(56): [ 60 160 148 109 190]
(36): [144 156 136 158 119]
(7): [144 126 136 127 121]
(56)
[ 60 160 148 109 190]
miss (7): [144 136 121 126]
[127]

(143): [136 139 132 113 133 134 123 127 155 138 122 133 151 114 126 152 131 137
 122 123 138 126 117 114 131 143 123 136 156 128 133 134 133 123 126 138
 122 145 109 115 129 136 153 111 104 120 126 125 123  96 112 152 115 115
 108 107]
(200): [128 121 143 170 132  99 116 135 105 137 137 136  90 138 128  95  99 148
 153 122 137 146 146 148 114  98 147 102 113 120 133 131 135 120 136 137
 108  99 163 138 102 148  92 128 152 132 123 133 148 175 121  95 145 153
 144 147]
(37): [107 122 138 123 120 115 133 135 138 152 137 115 153 104 126 123 131 114
 143 133 145 133 112 129 134 123 151 133 126 122 155 111 131 109 122 127
 108 138 136 123 115 136 139 117 114 123 126 152 132 134 113 156 125 128
  96 126]
(145): [123 128 121 155 119 105 128 137  97 125 151 131 102 144 124 109 110 126
 125 140 125 137 146 148 122 102 136 122 102 121 128 121 116 135 134 124
 128  98 146 136 126 129  97 136 150 129 125 128 145 155 133 105 151 150
 143 152]
(36): [123 128  87 155 119 105 128 137  97 125 151 106 102 144 124 113 110 126
 113 140 125 137 146 148 122 102 136 122 102 121 128 121 116 135 134 124
 128  98 146 136 126 129  97 136 150 129 125 128 145 155 133 105 127 121
 143 152]
(4): [123 128  87 155 119 105 128 137  97 125 151 106 102 144 124 113 110 126
 113 140 125 137 146 148 122 102 136 122 102 121 130 135 134 131 123 136
 135 147 114 122 120 128 147 113 104 143 134 112 120 103 114 151 113 121
  95 101]
perm: [107 108 115 115 152 112  96 123 125 126 120 104 111 153 136 129 115 109
 145 122 138 126 123 133 134 133 128 156 136 123 143 131 114 117 126 138
 123 122 137 131 152 126 114 151 133 122 138 155 127 123 134 133 113 132
 139 136]
(143)
asked: [107 122 138 123 120 115 133 135 138 152 137 115 153 104 126 123 131 114
 143 133 145 133 112 129 134 123 151 133 126 122 155 111 131 109 122 127
 108 138 136 123 115 136 139 117 114 123 126 152 132 134 113 156 125 128
  96 126]
(37)
(4)
[123 128  87 155 119 105 128 137  97 125 151 106 102 144 124 113 110 126
 113 140 125 137 146 148 122 102 136 122 102 121 130 135 134 131 123 136
 135 147 114 122 120 128 147 113 104 143 134 112 120 103 114 151 113 121
  95 101]
asked: [136 139 132 113 133 134 123 127 155 138 122 133 151 114 126 152 131 137
 122 123 138 126 117 114 131 143 123 136 156 128 133 134 133 123 126 138
 122 145 109 115 129 136 153 111 104 120 126 125 123  96 112 152 115 115
 108 107]
(143)

(103): [169 120  67 128]
(7): [147 177 151 166]
(79): [113 129 157 125]
(56): [103 163  85 167]
(36): [112 130 156 143]
(37): [140 163  85 167]
perm: [113 125 129 157]
(79)
miss (36): [156 112 130]
[143]
perm: [ 67 128 120 169]
(103)
asked: [169 120  67 128]
(103)
(37)
[140 163  85 167]

(4): [139 120 151 138 121 127 144  61 128 136 188 120 140 148]
(79): [129 161 130 117 162 141  80 115 117 116 106 106  84 117]
(37): [122 131 138 125 134 131  84 166 192  74 105 101  77 104]
(56): [135 122 137 130 122 149  94 149 102 119 121 126 124 121]
(37)
[122 131 138 125 134 131  84 166 192  74 105 101  77 104]
(4)
[139 120 151 138 121 127 144  61 128 136 188 120 140 148]

(166): [165 177 136 118 107  99 130 153 143]
(56): [ 96  91 136 142 144 163 121 114 116]
(7): [154 173 136 116 114  96 129 145 144]
(36): [136 109 114  80 154 163 144  90 126]
(79): [ 92  69 136 135 137 156 124 152 126]
(143): [123 111 136  68 117 120  99 139 115]
(37): [117 111 136  66 108 104 105 142 118]
(103): [165 177 136 129 103  97 178 142 136]
(214): [ 90  80 136 154 144 163 126 109 115]
(4): [ 92  69 136 135 137 156 124 113 114]
(145): [133 115 136  64 116 100 104 139 119]
perm: [115 109 126 163 144 154 136  80  90]
(214)
asked: [136 109 114  80 154 163 144  90 126]
(36)
(36)
[136 109 114  80 154 163 144  90 126]
miss (103): [178 136 103 165 142  97 129 136]
[177]

(145): [133 139 157 165 167 162 156 144 121]
(56): [181 171 149 157 167 165 164 168 170]
(4): [124 124 119 113 104  98  99 139 144]
(214): [142 131 118 110  99  90  84  59  74]
(79): [119 116 119 115 107 100 101 140 150]
(7): [163 175 169 150 156 173 173 160 145]
(37): [145 150 162 169 173 175 173 156 160]
(143): [149 164 164 170 171 168 167 157 181]
(214)
[142 131 118 110  99  90  84  59  74]
perm: [ 59  99 142  90  84 131  74 110 118]
(214)
(7)
[163 175 169 150 156 173 173 160 145]
(145)
[133 139 157 165 167 162 156 144 121]
perm: [181 157 167 168 171 170 164 164 149]
(143)
perm: [169 173 175 173 156 160 145 150 162]
(37)
(143)
[149 164 164 170 171 168 167 157 181]

(4): [127 133 148 130 147 166 159 132 129 113 136 123 198 123 125 118 125 125
 152 146 141 121 125 176]
(7): [129 157 109 121  97 127 135 126 128 129 133 128 128 121  80 100 110 131
 167 114 127 129 117 128]
(143): [118 176 146 198 147 132 166 136 127 125 125 123 141 125 159 131 148 133
 125 129 121 123 113 152]
(103): [129 127 128 128 157 135 167 128 129 127 128 133 117 109 100 131 121 129
 121 115  97 110 126  80]
asked: [118 176 146 198 147 132 166 136 127 125 125 123 141 125 159 131 148 133
 125 129 121 123 113 152]
(143)
miss (4): [132 148 127 136 125 198 118 147 125 176 123 146 159 141 133 125 166 129
 130 121 113 123 125]
[152]
(143)
[118 176 146 198 147 132 166 136 127 125 125 123 141 125 159 131 148 133
 125 129 121 123 113 152]
perm: [113 118 121 123 123 125 125 125 125 127 129 130 132 133 136 141 146 147
 148 152 159 166 176 198]
(4)
perm: [100  97 131  80 129 135 129 167 128 121 117 133 128 157 128 110 121 127
 115 109 126 129 127 128]
(103)
perm: [176 125 121 141 146 152 125 125 118 125 123 198 123 136 113 129 132 159
 166 147 130 148 133 127]
(4)

(145): [ 91 137 138 124 132 130 132 146 134 119 128 122 149 189]
(4): [127 132 126 131 150 138 186 127 143 126 126 151 128 120]
(37): [127 138 126 131 150 138 186 127 143 126 126 151 128 120]
(56): [132 132  91 128 146 122 149 134 124 138 189 130 118 137]
asked: [127 132 126 131 150 138 186 127 143 126 126 151 128 120]
(4)
perm: [146 134 119 128 122 149 189  91 137 138 124 132 130 132]
(145)
asked: [132 132  91 128 146 122 149 134 124 138 189 130 118 137]
(56)
(145)
[ 91 137 138 124 132 130 132 146 134 119 128 122 149 189]
(56)
[132 132  91 128 146 122 149 134 124 138 189 130 118 137]
perm: [189  91 137 138 124 132 130 132 146 134 119 128 122 149]
(145)
perm: [149 130 132 137 122 138  91 189 146 124 118 134 128 132]
(56)

(143): [162 114 155 174 158]
(4): [112 115 159 124 142]
(37): [191  95 162 179 111]
(214): [ 68 139  95 137  69]
(7): [103  91 174 152 134]
(36): [116 136 142 124 111]
(166): [116 136 142 111 103]
(145): [ 83 177  89  93 153]
(200): [156 124 140 131 134]
miss (214): [ 69 137  95 139]
[68]
(4)
[112 115 159 124 142]
asked: [116 136 142 124 111]
(36)

(4): [138 128 103 115 109 159 112 117 128 153 158 117 121 102 105 121 117 141
  95 137 155 130 114 127 120 135  89 146 144 132 136 119 130 141 141 125
 104 124 138  93 136 124 146 124 119 125  89 120 147 132 137 101 116 132
 126 106 133 151 131  76 109 116 142]
(37): [109 162 116 133 135 176 113  92 137 147 123 125 123 118 116 110 130  83
 101 112 141 133 162 122 108 138  99 156 120 148 136 124 128 114 130 157
 120 114 132 110 154 153 137  97 126 127  99  92 135 166 127 104 172 126
 130 104 121 145 124  97  87 110 106]
(145): [153 140 129 164 100 128 146 139 138 122 150 147 106 139 126 167 108 119
 139 131 113 119 129  95 188 106 111 107 143  95 174 140  73 146  99 158
 117 116 128 109 106 153 123 134 133 152  75 138 147 106  77  81 100 127
 152 132 122 108 110 115 113 136 116]
(143): [152 140  94 155  94 141 119 129 148 153 161 157  94 118 113 156 109 139
 125 135 134 114 128 106 185 115 116 125 150 109 165 115  82 134 112 147
 104 125 130  93 127 138 145 125 123 132  59 125 153 129  97  74 109 130
 143 126 137 128 117 100 102 117 118]
(36): [145 106 111 139 104 107 126 112 128 127  92 160 141  73 111 136 141 125
 129 122 106 105 123  99  95 124 140 110 130 142 159 134 108  90 119 132
 167 169 159 119 118 124 120 118 131 134 132 148 136  78 102 139 130 145
 121 129 101 127 151 137 134  95 102]
(166): [121 158 126 141 134 165 102  89 152 149 142 112 108 147  94 106 119  97
 101 118 126 136 138 106 154 121 118 149 131 137 184 131 117 150 134 149
 106 112 121 135 139 149 140 113 112 152  83 108 130 169  98 115 164 131
 135 107 128 139 100 107  88 109 100]
(103): [145 134  94 125 119 165 124 127 141 164 158 136 101 102 117 136 113 161
 103 146 167 107  96 117 149 126 105 144 153 141 146 108 141 139 141 133
 100 124 139  86 126 115 158 131 122 122 102 136 149 137 130  93 111 121
 128 132 137 154 145  78  99 111 143]
(200): [139 142 107 161 111 177 105  92 145 149 121 145 117 130 107 102 140 112
 100 111 116 104 147 129 132 125 105 130 152 132 158 115 106 110 115 143
 128 125 141 103 144 150 156  92 122 132  67 110 136 160 107  98 167 123
 122 117 135 128 121  95  77 122 106]
(214): [148 131  90 136  95 145 119 132 142 159 169 134 106 111 108 159 102 141
 118 139 137 124 122 107 167 121 104 126 145 112 151 120  99 140 110 134
 105 129 134  95 127 136 139 124 111 132  73 119 160 125 106  78 102 129
 130 128 141 127 123  91 101 118 130]
perm: [116 136 113 115 110 108 122 132 152 127 100  81  77 106 147 138  75 152
 133 134 123 153 106 109 128 116 117 158  99 146  73 140 174  95 143 107
 111 106 188  95 129 119 113 131 139 119 108 167 126 139 106 147 150 122
 138 139 146 128 100 164 129 140 153]
(145)
(4)
[138 128 103 115 109 159 112 117 128 153 158 117 121 102 105 121 117 141
  95 137 155 130 114 127 120 135  89 146 144 132 136 119 130 141 141 125
 104 124 138  93 136 124 146 124 119 125  89 120 147 132 137 101 116 132
 126 106 133 151 131  76 109 116 142]
perm: [145 159  95 169 134 130  73 123 140 136 137 124 121 132 107 139 134  78
 118 118 128 127 160 122 129 111 119  90 148 129 112 131 134 104 125 132
  99 105  95 102 106 130 120 108 124 141 141 145  91 101 139 110 119 136
 142 151 102 111 106 159 127 167 126]
(214)
asked: [138 128 103 115 109 159 112 117 128 153 158 117 121 102 105 121 117 141
  95 137 155 130 114 127 120 135  89 146 144 132 136 119 130 141 141 125
 104 124 138  93 136 124 146 124 119 125  89 120 147 132 137 101 116 132
 126 106 133 151 131  76 109 116 142]
(4)

(4): [ 80 144 139  74 128 136 142 134 132 135  96 139 134  78 135  78  94 135
 141 143 136 133 100 127 132 148 132 127]
(103): [ 82 166 157  67 122 152 165 152 146 148  96 158 147  69 151  72  93 109
 164 170 112 150  92 117 144 119 145 134]
(56): [160 177 173 137 117 167 178 166 163 162 142 176 159 131 163 144 137  66
 180 185  62 165 126 104 158  46 158 149]
(200): [160 177 173 137 117 167 178 166 163 162 142 176 159 131 163 120 125 159
 101  99 162 109 129 140 112 170 113 117]
asked: [160 177 173 137 117 167 178 166 163 162 142 176 159 131 163 144 137  66
 180 185  62 165 126 104 158  46 158 149]
(56)
asked: [ 82 166 157  67 122 152 165 152 146 148  96 158 147  69 151  72  93 109
 164 170 112 150  92 117 144 119 145 134]
(103)

